Small tables with named rows and columns. After each table, cells are looked up by row and column.

Salu =
fields: Zaputuv, Bev, Zulafu, Kiz, Manumi, Lem, Minin
Gik: [114, 151, 92, 117, 124, 120, 89]
Keluvi: [128, 162, 124, 95, 112, 72, 72]
Totume: [102, 129, 132, 111, 160, 128, 127]
Rine: [130, 98, 116, 124, 114, 154, 140]
Tivap: [93, 133, 106, 88, 90, 194, 128]
Magel: [130, 159, 104, 119, 124, 82, 108]
Rit: [143, 134, 122, 66, 97, 126, 73]
Bomi: [169, 180, 112, 107, 167, 63, 128]
Denev: [118, 117, 125, 122, 134, 127, 107]
Sunafub: [99, 107, 119, 101, 70, 196, 104]
Vodo: [91, 97, 146, 172, 86, 230, 147]

What is the Lem of Magel in Salu?
82
What is the Bev of Gik in Salu?
151
What is the Zulafu of Rit in Salu?
122
What is the Zulafu of Magel in Salu?
104
What is the Minin of Bomi in Salu?
128
What is the Minin of Vodo in Salu?
147
What is the Minin of Denev in Salu?
107
What is the Zaputuv of Denev in Salu?
118
What is the Lem of Bomi in Salu?
63
What is the Manumi of Tivap in Salu?
90
What is the Kiz of Keluvi in Salu?
95
What is the Minin of Keluvi in Salu?
72
What is the Bev of Tivap in Salu?
133
What is the Bev of Keluvi in Salu?
162

Mulero.csv
,Toziref,Gume,Nive,Lufakov,Dusol,Nazada,Nuz,Nalen,Nov
Zud,41,177,130,93,159,121,152,133,141
Nim,127,142,92,171,121,84,65,199,135
Lel,80,110,202,146,140,5,48,122,134
Giz,128,75,127,166,29,120,64,22,149
Sir,182,85,103,127,46,126,138,102,108
Gif,75,95,107,29,133,13,60,43,96
Loruta,133,104,154,78,30,87,82,100,136
Nos,173,143,99,78,50,112,95,79,142
Bod,49,193,11,220,116,154,151,90,123
Dopuse,97,159,116,74,148,83,78,22,173
Siga,161,90,177,21,18,52,118,68,112
Dat,173,75,49,138,108,131,119,80,70
Sut,106,76,154,181,72,158,37,56,152

Siga, Nalen => 68
Lel, Gume => 110
Siga, Lufakov => 21
Gif, Toziref => 75
Nos, Nalen => 79
Siga, Nov => 112
Dopuse, Nalen => 22
Gif, Dusol => 133
Gif, Nazada => 13
Dopuse, Dusol => 148
Sir, Nazada => 126
Giz, Gume => 75
Nos, Nov => 142
Siga, Toziref => 161
Gif, Nov => 96
Giz, Nalen => 22
Siga, Nive => 177
Giz, Toziref => 128
Nim, Dusol => 121
Sir, Toziref => 182
Row with the largest Nalen: Nim

Gam:
columns: Bek, Vipun
Roze: [-31.20, -26.26]
Roza: [-50.53, -11.75]
Bik: [47.48, -5.74]
Lar: [18.29, 54.61]
Sug: [62.64, 74.52]
Zovara: [75.24, 69.73]
Napu: [-19.69, -51.22]
Tedaze: [-25.09, 84.11]

What is the Bek of Zovara in Gam?
75.24
What is the Bek of Bik in Gam?
47.48
What is the Bek of Napu in Gam?
-19.69
What is the Bek of Roze in Gam?
-31.20
What is the Bek of Roza in Gam?
-50.53
What is the Vipun of Zovara in Gam?
69.73
What is the Vipun of Bik in Gam?
-5.74
What is the Bek of Sug in Gam?
62.64
What is the Vipun of Napu in Gam?
-51.22
What is the Vipun of Roze in Gam?
-26.26
What is the Vipun of Lar in Gam?
54.61
What is the Vipun of Tedaze in Gam?
84.11
What is the Bek of Lar in Gam?
18.29
What is the Bek of Tedaze in Gam?
-25.09
What is the Vipun of Sug in Gam?
74.52
What is the Vipun of Roza in Gam?
-11.75

Table Kem
|  | Peri | Vas |
|---|---|---|
| Fudus | 47.7 | 62.0 |
| Luf | 76.6 | 57.1 |
| Lusopa | 23.8 | 32.5 |

What is the Peri of Luf in Kem? 76.6
What is the Vas of Luf in Kem? 57.1
What is the Vas of Lusopa in Kem? 32.5
What is the Peri of Lusopa in Kem? 23.8
What is the Vas of Fudus in Kem? 62.0
What is the Peri of Fudus in Kem? 47.7

Reka
      Vis  Tiveto  Nuz  Sudumed  Vab  Zedoka  Kofeku
Leri  556     409  575      350  637     562     381
Ziz   968     651  933      591  823     554     239
Futi  413     181  467       85  654     573     350

Futi, Nuz -> 467
Ziz, Sudumed -> 591
Leri, Zedoka -> 562
Ziz, Zedoka -> 554
Futi, Vis -> 413
Ziz, Vis -> 968
Futi, Tiveto -> 181
Ziz, Vab -> 823
Leri, Tiveto -> 409
Leri, Sudumed -> 350
Ziz, Tiveto -> 651
Row with the largest Vis: Ziz

Lasas.csv
,Niru,Pum,Zorem,Tetob,Bab
Zefur,-15.84,14.53,0.46,-39.77,10.44
Madi,-1.34,19.77,34.61,-18.91,18.51
Vekomi,-15.81,14.65,-19.02,-54.52,13.99
Gem,-1.06,-11.98,83.04,0.27,-21.42
Buv,-2.53,24.05,-40.43,-66.99,25.34
Selatu,-29.44,-26.08,10.87,-12.57,-20.34
Rovoraf,-27.52,-50.58,-0.32,30.21,-39.92

Vekomi, Niru: -15.81
Selatu, Bab: -20.34
Zefur, Bab: 10.44
Zefur, Pum: 14.53
Zefur, Tetob: -39.77
Buv, Bab: 25.34
Gem, Tetob: 0.27
Rovoraf, Bab: -39.92
Selatu, Pum: -26.08
Zefur, Niru: -15.84
Buv, Zorem: -40.43
Madi, Bab: 18.51
Buv, Pum: 24.05

Nin =
         Zuzazi  Fabefib  Fazola  Zapidi
Zukim      2.98     3.27    2.55    5.19
Radula     8.15     6.21    8.38    4.08
Gam        7.70     4.89    8.58    3.33
Nutu       6.13     8.80    6.29    7.07
Tem        4.30     5.34    4.10    5.91
Difo       4.82     6.24    4.45    6.37
Kofofip    6.23     8.67    6.40    6.98
Tek        1.02     1.70    0.80    3.70
Vativ      8.19     5.97    8.46    3.12
Silera     6.50     7.17    6.08    6.37
Nemusa     7.10     4.77    7.75    3.30
Berir      6.29     4.46    6.35    4.00
Pibid      1.17     2.45    1.72    4.80

Fazola of Gam = 8.58
Fazola of Tek = 0.80
Zuzazi of Pibid = 1.17
Zapidi of Difo = 6.37
Fabefib of Pibid = 2.45
Fabefib of Radula = 6.21
Zuzazi of Berir = 6.29
Fabefib of Vativ = 5.97

Rad:
          Piz  Tura   Pem   Lak   Veb
Ratori   -665   126   633   393   -81
Sonu      539  -116  -411  -370   -73
Tenisi    -50  -255  -196    25  -377
Sizer     -68    27   120   361  -241
Somamav   116   616   637   694   968
Mesosit   514  -245   411   411  -321
Buk      -136  -342   311   608    37
Budi     -452  -232   531   385  -538
Poka      374  -187   734   810   -34
Kuf       150   504  -127    19    23
Lubatok   -19  -297   247   188    81
Sovitaz   852   107    62   187   284

Tenisi, Veb -> -377
Tenisi, Lak -> 25
Budi, Lak -> 385
Sovitaz, Pem -> 62
Buk, Piz -> -136
Somamav, Pem -> 637
Sovitaz, Veb -> 284
Lubatok, Piz -> -19
Somamav, Tura -> 616
Somamav, Veb -> 968
Lubatok, Pem -> 247
Mesosit, Pem -> 411
Sonu, Tura -> -116
Buk, Pem -> 311
Sizer, Pem -> 120
Which row has the largest Pem? Poka

Table Fezev
	Rivegu	Rikosi	Kinem	Mes	Fubur	Tuz
Rina	187	199	188	140	132	131
Zore	153	227	186	161	113	139
Geba	164	130	133	180	160	140
Tifi	197	117	116	66	195	174
Zavit	169	202	181	184	163	141
Guzaral	138	139	194	220	30	110
Lof	118	154	150	160	217	184
Gasukin	168	173	199	102	118	168
Losip	145	117	91	196	185	124

Rivegu of Zore: 153
Tuz of Zavit: 141
Rivegu of Gasukin: 168
Mes of Geba: 180
Mes of Gasukin: 102
Kinem of Guzaral: 194
Rikosi of Rina: 199
Kinem of Geba: 133
Mes of Tifi: 66
Rikosi of Zavit: 202
Tuz of Gasukin: 168

Bosup:
           Faz  Nukizes  Fenidip    Kuv   Pipa  Zivol   Visi  Fesan  Nifof    Kav
Bovele   -0.23     0.02    -0.20   0.04  -0.15   0.21   0.21  -0.03  -0.20  -0.07
Vevek     0.42     0.12    -0.27   0.56   0.39   0.67   0.73   0.49   0.57   0.25
Pusev     0.36     0.19    -0.08   0.49   0.36   0.58   0.62   0.45   0.47   0.29
Luduner   0.32     0.21    -0.05   0.46   0.33   0.56   0.60   0.42   0.42   0.28
Tilazaz   0.26     0.38     0.28   0.32   0.28   0.36   0.34   0.23   0.21   0.25
Lubitiv   0.31    -0.19     0.36  -0.23   0.16  -0.59  -0.58   0.00   0.29   0.09
Fenevi   -0.04    -0.10    -0.07  -0.07  -0.06  -0.09  -0.08  -0.04  -0.03  -0.05
Razen     0.13    -0.15     0.13  -0.16   0.05  -0.34  -0.33  -0.02   0.13   0.01
Tid      -0.23     0.01    -0.17   0.03  -0.15   0.20   0.21  -0.01  -0.19  -0.05

Razen, Kuv => -0.16
Pusev, Nukizes => 0.19
Tid, Visi => 0.21
Tilazaz, Fenidip => 0.28
Fenevi, Fesan => -0.04
Luduner, Pipa => 0.33
Luduner, Fesan => 0.42
Luduner, Kav => 0.28
Fenevi, Fenidip => -0.07
Tid, Fenidip => -0.17
Lubitiv, Fenidip => 0.36
Lubitiv, Visi => -0.58
Tid, Kuv => 0.03
Tilazaz, Nukizes => 0.38
Which row has the largest Nifof? Vevek

